(in the rows, 128 means zero)
The rows of T fall into a few groups, and each row is roughly a mix of its group's hidden directions; one row fits no group.
T, 149 rows:
[[ 86  97  71 127 137 141 113 132 126 117 135]
 [107 133 106 118 189 131 168 135 124 125 140]
 [181  91 138 144 114 152 100 113 124 124 108]
 [ 81 161 134 112 128 104 115  95 142 159 139]
 [107 130 146 124 145 128 119 124  74 115  79]
 [ 98 174 107  95 118 112 123 119 126 166 111]
 [135 168  90 105 103 112  86 145 129 130 140]
 [104 173 174 116 122 118 149 106 111 117 142]
 [147  78 153 141  88 126 164 123 119 124 125]
 [177 157 130 129 167 129 122 127  98 133 159]
 [114  90 112 139 111 126 153  89 151 118 167]
 [143 154 112 123  94 178 148 126 150 130 158]
 [117 129  91 110  91 123 187 131 124 125 131]
 [104  96 143 113 130 110 131 153  89 151  88]
 [112 124 132 133 151  65 153 112 104 141 113]
 [121  97 129 129 114 138 161 108  67 142 131]
 [137 174 103 144 128 124 125  80 145 105 147]
 [127 149 146 117 141 172 100 172 125 143 155]
 [133 146 157 132 143  82 144 112 118 171 155]
 [107 136 122 127 113  67 124 157 132 164 124]
 [101 162 143 124 117  95 156  82 139 126 144]
 [114  97 158 128 174 131 158 116 160 116 111]
 [140 105 161 141 119 130 156  84  95 135 156]
 [174 104 135 136 110 118 119 177 147 150 135]
 [132 127 121 141 122 142 187  97 127 166 109]
 [151  99 127 131 107 132 105 135  67 110 114]
 [118 105 134 128 107 146  91 171 136 105  91]
 [170 138 127 120 151 159 135 114 119 129 183]
 [150 126 115 127 189 135 141 130 157 102 152]
 [133 114 131 116 159 109 128  75  99  95 145]
 [134 173  90 104 107 149 119 145 105 117 155]
 [141 143 142 127  79 124 135 187 122 119 135]
 [148 139 107 147 115 118 107 123 128  66 156]
 [142 125  95 168 127 157 167  93 119 115 123]
 [131 174  86 148 142 130 107 133 133 158 100]
 [125  80 143 134 111 120 132  93 124 111 175]
 [121 152 124 159 128 159 170  94 131 119  96]
 [115 127 170 102 109 114  71 121 137 121 128]
 [110 148 123 114 156 114 148 127 126 193 134]
 [118 115 107 132 134 111 130 131 188 111  87]
 [114 164 127 111 100  98 118 148 150 170 107]
 [160 119 148 121 119 118 152 152 123 189 120]
 [160 145 137 129  70 125 128 158 145 146 148]
 [141 155 100 136 123  99  93 143 163  90 134]
 [102 151 160 142 149  94 122  78 138 130 121]
 [142 162 147 155 155 176 114 141 100 127 130]
 [169 123 126 155 164 121 127 162  89 134 119]
 [133 147  84 120 102 110 105 149  93 114 158]
 [150 159 130 132 151 167 104 108 169 135 105]
 [ 98 153  87 125 153 106 154 157 115 154 124]
 [114 131 104 119  84 114  84 158 133 157 128]
 [138 154 121 159 133 123 126 142 167 168  89]
 [136 135 145 128 132 117 128 144 108 160  61]
 [121 102 148 134 153 163 124  82 102 101 118]
 [135  83 175 120  93 110 138 127 131 121 152]
 [106 152 128 119 184 120 135 104 148  92 126]
 [152 120 126 131  95 147 139 192 112 122 120]
 [115 162 142 149 100  89 115 166 128 110 107]
 [157 108 104 120 160 115 104 173 142 147 150]
 [138 106 101 111 108 119 106 189 127 144 138]
 [173 151 131 100 121 121 128 139 106  92 165]
 [ 86 120 128 122 102 149 113 132 154 154  82]
 [107 173 116 108 154  87 161 122 136 118 119]
 [139 108 122 134 151 170  80 136 132  95 110]
 [100 154 153 131 178 145 131 164 104 126 129]
 [118 122 107 138 103 108 118 177 165 101 147]
 [ 85  79 110 121 119  98 149 121 140 136 110]
 [123 109 138 107 173 103 164 137 148 139 162]
 [166 116 115 126 108  95 112 137 135 113  75]
 [113 105  80 149 109 113 119 107 125 115  85]
 [106 104 174 120 120 167 104 114 137 132  97]
 [129 123 158 143 150 142 115  90 150 164  90]
 [155 122 135 123 109 127 115 118 139 179  78]
 [124 124 160 108 120 114 173  92 122 157 155]
 [125 136 140 136 157 120 119 170 167 135  82]
 [163  99 139 105 146 121 107 154 107 145 170]
 [ 85 131 125  93 147  94 106 111 132 159 111]
 [122 155 123 124 133 118 161 166 171 163 117]
 [128 122 136 126 137  75 121 140 168 171 124]
 [171 109 105 106  97 155 146 163 120 139 121]
 [153 114 107 134 167 143 109  92 144 116  90]
 [128 125 110 115  74 129 154 178 123 118 124]
 [132 148 126  72 128  89 150 153 108 122 132]
 [115  76  93 147 109 141 134 119 122  89 135]
 [157  85 173 150 122 142 135 110 143 102 133]
 [134  87 158 110 123 100 118 171 106 150 128]
 [108  99 140 133 107 161 106 144 100 102 167]
 [162  82 135 140 144 165 111 102 117 117 110]
 [133 142 139 148 161 123  61 128 137 112 122]
 [153 105 109 136 152 182 103 137 122 102 115]
 [ 81 109 141  95 117  92 120  96 144 121 124]
 [ 85 141  95 141 125 140 155 102 107  92 138]
 [134 133 142 136 142 116 152 106 181 108 170]
 [132 146 196 130  96 117 136 144 124 134 141]
 [133 134 143 141 185 117 103  83 126 135 136]
 [115 132 122 129 131 111 157 112 193 154 115]
 [123 149 154 125 178 127 140 141 152  88 152]
 [151 156  99 165 156 171 127 118 117 123 112]
 [125 162 159 104 135 117 138  99 109 174 109]
 [117 112 151 142 130 137  65 130 124 106 160]
 [122 158 131 112 129  96 137 113 155 164  82]
 [137 124 145  98  89 159 117 145 151 142 170]
 [122 122  61 139 129 125 129 157 132 143  99]
 [139 101 175 106  98 162 114 154 135 134 140]
 [ 69 121 142 100 105  93 140 125 123 136 140]
 [130 108 136 137 145 115 190  98 122  99 131]
 [131 111 164 111 139 170 125  83 143 140 151]
 [145 143 119 163 144 148 177 160 150 137 116]
 [180 133 108 135 161 126 107 115 153 132  93]
 [148 155 121 156 138 133  75 165 134 111 127]
 [101 110 156 128 132 156 119  93 128 104  81]
 [163 144 151 141 162 154 150 153 109  99 146]
 [105  84 114  90 121 148 155  92 136 132 130]
 [162 159  97 121 116 150  87 124 120 104 152]
 [112 150  89 143  96 109 173 149 123 137 140]
 [126 103 112 130 178 125 125 106  98  93 151]
 [118 175 117 152 149 156 122 130 160 153 100]
 [111 157 148 104 145 122 135 151  83 158 100]
 [101 133 110 100 132  98 183 110 138 129 150]
 [106 165 136 112 136 121  99 145  90 154  95]
 [100 118 111 108 122  84 123 169 139 134 165]
 [125 136 130 160 128 158  95 131 128 161  78]
 [108 162  86 127 114 123 140 151  84 149 132]
 [108 139 172 124 125  81 142 105 131 161 139]
 [141  98 103 134 110 143 155 112 160 108 173]
 [120  72 104 148 110 155 110 150 150 130 113]
 [ 78 145 145  98 146 139  89 139 120 137 149]
 [119 166  77 132 108 119 127 160  98 139 128]
 [134 100 118 129 135  83 135 162 151  89 149]
 [191 119 124 154 140 136 128 143 130  96 150]
 [106 138  77 118 139  87 124 160 115 112 139]
 [137  86 158 124 129 110 145 151 102 143  85]
 [149 124 146 131  66 150 137 148 124  99 140]
 [124 111 134 149 148 148 161 132 187 130 149]
 [100 118 155 102  86 131 160 132  96 148 142]
 [146  88 145 118 134  85 107 115 130 125 170]
 [141 170 123 115 130 124 127 114 170 111 176]
 [144 138 119 104 150 102  92  81  99 136 130]
 [145  91 133  98 106 153 152 151 123 164 152]
 [166 142 109 127 148 138 160 155 134  81 144]
 [117 148 185 141 122 120 164  95 124 136 120]
 [105 142 107 133  77 138 165 146 143 125  99]
 [138  94 174 132 122 157 132 105 145  90 119]
 [121 112 140 133 114 147  99 112  92  85 165]
 [132 149 112 121 170 107  97 144 163  96 141]
 [107 174 123 105 129 140  87 148  97 147 123]
 [ 90  97  83 139 139 145 142 118 149 115 100]
 [138 111 151 127 178 112 123 103 166 159 130]
 [101 112  83 109 119 135 167  94 143 144 122]]

Each list below has four rows that fit no group; the rest each fit one group, if only roughly. Name those rows in the order they come.
  Z516: [130 102 125  91 134 135  86 123 106 114 174]
  Z690: [128 150  95 100 150 130 132 137  98 147 178]
  Z750: [131 161 117 126 158 151 138 156 175 111 154]
  Z679: [141  99 173 124 110 116 139 118 137 178 146]
  Z891: [117  97 106 139 131 118 191 120 137 138 102]
  Z509: [121 133 165 146 120 122  76 117 169 144 125]
  Z510: [155 124 171 152 172 139 112 119 108 156 122]
  Z243: [160 114 153 141 178 115 116 100 141 150 110]
  Z160: [146 139 108 117 123 155  83 145 152 144 171]
  Z933: [170  99 102 128 136 134  93 144 125  95 102]
  Z221: [117 129 106 169 117 145 116 127 119 102  72]
  Z734: [107 136 107 131  62 153 132 126 127 107 143]

Z516, Z243, Z933, Z734
  Z934: [111 114 144  79 132  89 144 151 128 119 161]
  Z980: [ 86 150 112 142 124 118 159 170 104 112 146]
  Z617: [152  83 135 127 129 108 131  81 118 143 161]
  Z751: [137 125 123 130  75  91  88 142 115 134 147]
  Z24: [121  99  93 130 144 140  93 109  92  93 121]
  Z331: [115 102 117 106 119 109 117 156 162  93 167]
  Z175: [122 137 111 129 122 151 121 120 161 158  68]
  Z517: [134 101 131 118 172 125 137 102 106 121 178]
  Z844: [120 131  79 148 133 107 116 104 141 175 112]
  Z604: [159 108 110 128 100 128  84 133 143  85 140]

Z980, Z617, Z24, Z844
  Z798: [157 165 156 120 130  87 148 107 139 150 105]
  Z530: [129 141  96  95  98 101 144 170 129 101 130]
  Z707: [136  96 164 113 121  94  91 103 155 139 132]
  Z29: [123 118 124 150 127 171  93 150 148 132  84]
  Z945: [ 98 144 136 117  89 157 107 173 140 133 111]
  Z93: [106 168  91 146 149 142 123 126  87 108 118]
  Z242: [103 147 124 129 127 121  73 128 145  85 106]
  Z961: [110 141 135 117 155 122  95 106 101 153  80]
  Z449: [102 128 154 135 125 168 148 103 103 148  88]
  Z584: [133  90 135 121 143 104 117  79 143 146 164]

Z530, Z945, Z961, Z584
